In the data rows, the value 128 means zero.
Here is a table of points, one per row:
[130 145  82 118 101 116 160 161 139 116 128 138]
[131 131 124 111 108 127 113 139 107 120 131  89]
[107 142 130 109 120 146 113  92 175 168 150 145]
[146 127 159 170 167  99 146  94 102 106 120 119]
[151 132 154 170 130  88 169 103 116 113  91 124]
[156 179 126 103 127 154 113 143  86 120 159  75]
[157 134 138 125 109  96 156 133 119 101 122 139]
[155 178 121 104 133 157 115 148  87 118 162  84]
[102  58 138 128 126 159 135 145 135 160  94 137]
[ 71 104 150 125 134 141 100  80 165 174 131 142]
[160 126 154 124 135 112 133 125 109 103 112 102]
[150 112 141 127 115  92 152 134 142 111 119 140]
[ 93 122  97 110 118 160 104 138 160 145 153 160]
[126 137  85 140  94 130 140 180 132 109 145 150]
[150 121 160 120 109  94 151 100 126 120 107 100]
[152 146 138 164 129  98 163 129 113 104  91 124]
[124 140 103 128 143 146 110 155  90 113 154 119]
[ 98  96 124 132 173 136  96 118 125 117 142 151]
[161 163 132 117 138 134 125 146  95 104 145  95]
[114 134 103 137 141 146 109 132 102 107 156 154]
[135 139  89 166 117 148 140 188 110 111  79 165]
[ 92 136 100 112 131 156 105 139 147 146 144 169]
[118 116 121 126 150 135 104 120 160 137 129 168]
[165 135 154 124 134 111 136 132 106 102 119 102]
[113 130 130 117 122 145 101 106 159 156 141 138]
[138 126 148 104  98 100 138  87 122 133 120 103]
[170 142 147 121 135 118 135 134 104 103 121 100]
[155 117 143 131 120  93 152 127 131 103 113 141]
[103  89 140 129 179 130 100  94 149 143 132 146]
[ 97 133 106 110 123 154 108 128 159 156 141 157]
[118 139  79 137  77 138 135 179 127 115 151 139]
[133 117 107 127 100 108 143 168 150 109 142 148]
[153 127 141 125 115  97 153 134 127  97 117 144]
[ 85  97 129 128 156 145  96 103 163 163 127 155]
[ 86 122 122 113 126 167  89 113 124 155 156 134]
[148 131 130 121 104  91 156 132 126 107 119 130]
[149 134 137 123 119 114 132 133 103 107 117  99]
[108 144  99 103 142 167  95 159 114 142 164 113]
[107 149 114 107 143 178  91 152 115 150 163 123]
[108 133 126 111 106 146 119  99 173 166 149 133]
[162 156 136 126 138 129 131 143 101 103 134 107]
[114  92 165 122 132 142 137 101 143 173 103 100]
[116 143  91 142 121 152 119 165 102 112 150 133]
[123 142  82 140  91 140 130 176 118 113 149 135]
[120 146 113 101 166 166  88 158 131 152 171 135]
[143 132 122 173 103 111 169 152 111 113  65 144]
[149 109 144 123 117  94 150 129 143 106 115 143]
[135 118 129 120 112  88 153 131 137 125 120 123]
[147 147 128 167 119 103 162 141 108 102  90 130]
[154 137 148 165 133  93 164 119 114 106  90 123]
Along one direction, these points spread out more than along any other. How many in every 100 of the points above lie lower along it than each point below? Round to a whole number. More than half of the points above lie lower than the first one.
[110  84 139 129 166 129 112 106 157 137 126 154] 30
[100  94 150 123 143 149 120  99 152 182 124 100] 24
[154 129 155 164 132  93 165 108 112 111  94 123] 96
[ 84 107 132 120 141 150  96  99 152 165 137 132] 10
[140  77 173 148 141 118 162 102 133 152  54 112] 72
[159 172 127 101 129 149 115 148  91 114 155  77] 54
[116 127 113 126 141 139 100 128 156 137 137 163] 26
[111 136 126 111 113 143 118  94 175 166 154 150] 20
[122 145  97 122 140 159 108 159  91 125 160 120] 30
[138 160  93 107 104 119 146 154 120 104 152 131] 54
[ 70 112 150 122 137 145  90  91 156 170 135 126] 4
[103 105 132 119 144 136 105 105 159 146 138 158] 22
[151 115 157 171 165  96 157 114 112 107  98 117] 90
[108 138 105  99  91 147 104 127 126 157 152  91] 26
[148  93 171 169 173  96 157  96 112 123  82 101] 90
[110 137 116 109 108 153 116 107 171 162 153 153] 16
[150 131 152 166 134  87 162  99 117 107  95 124] 96
[151 137 139 122 122 108 137 130 108 105 113 104] 72
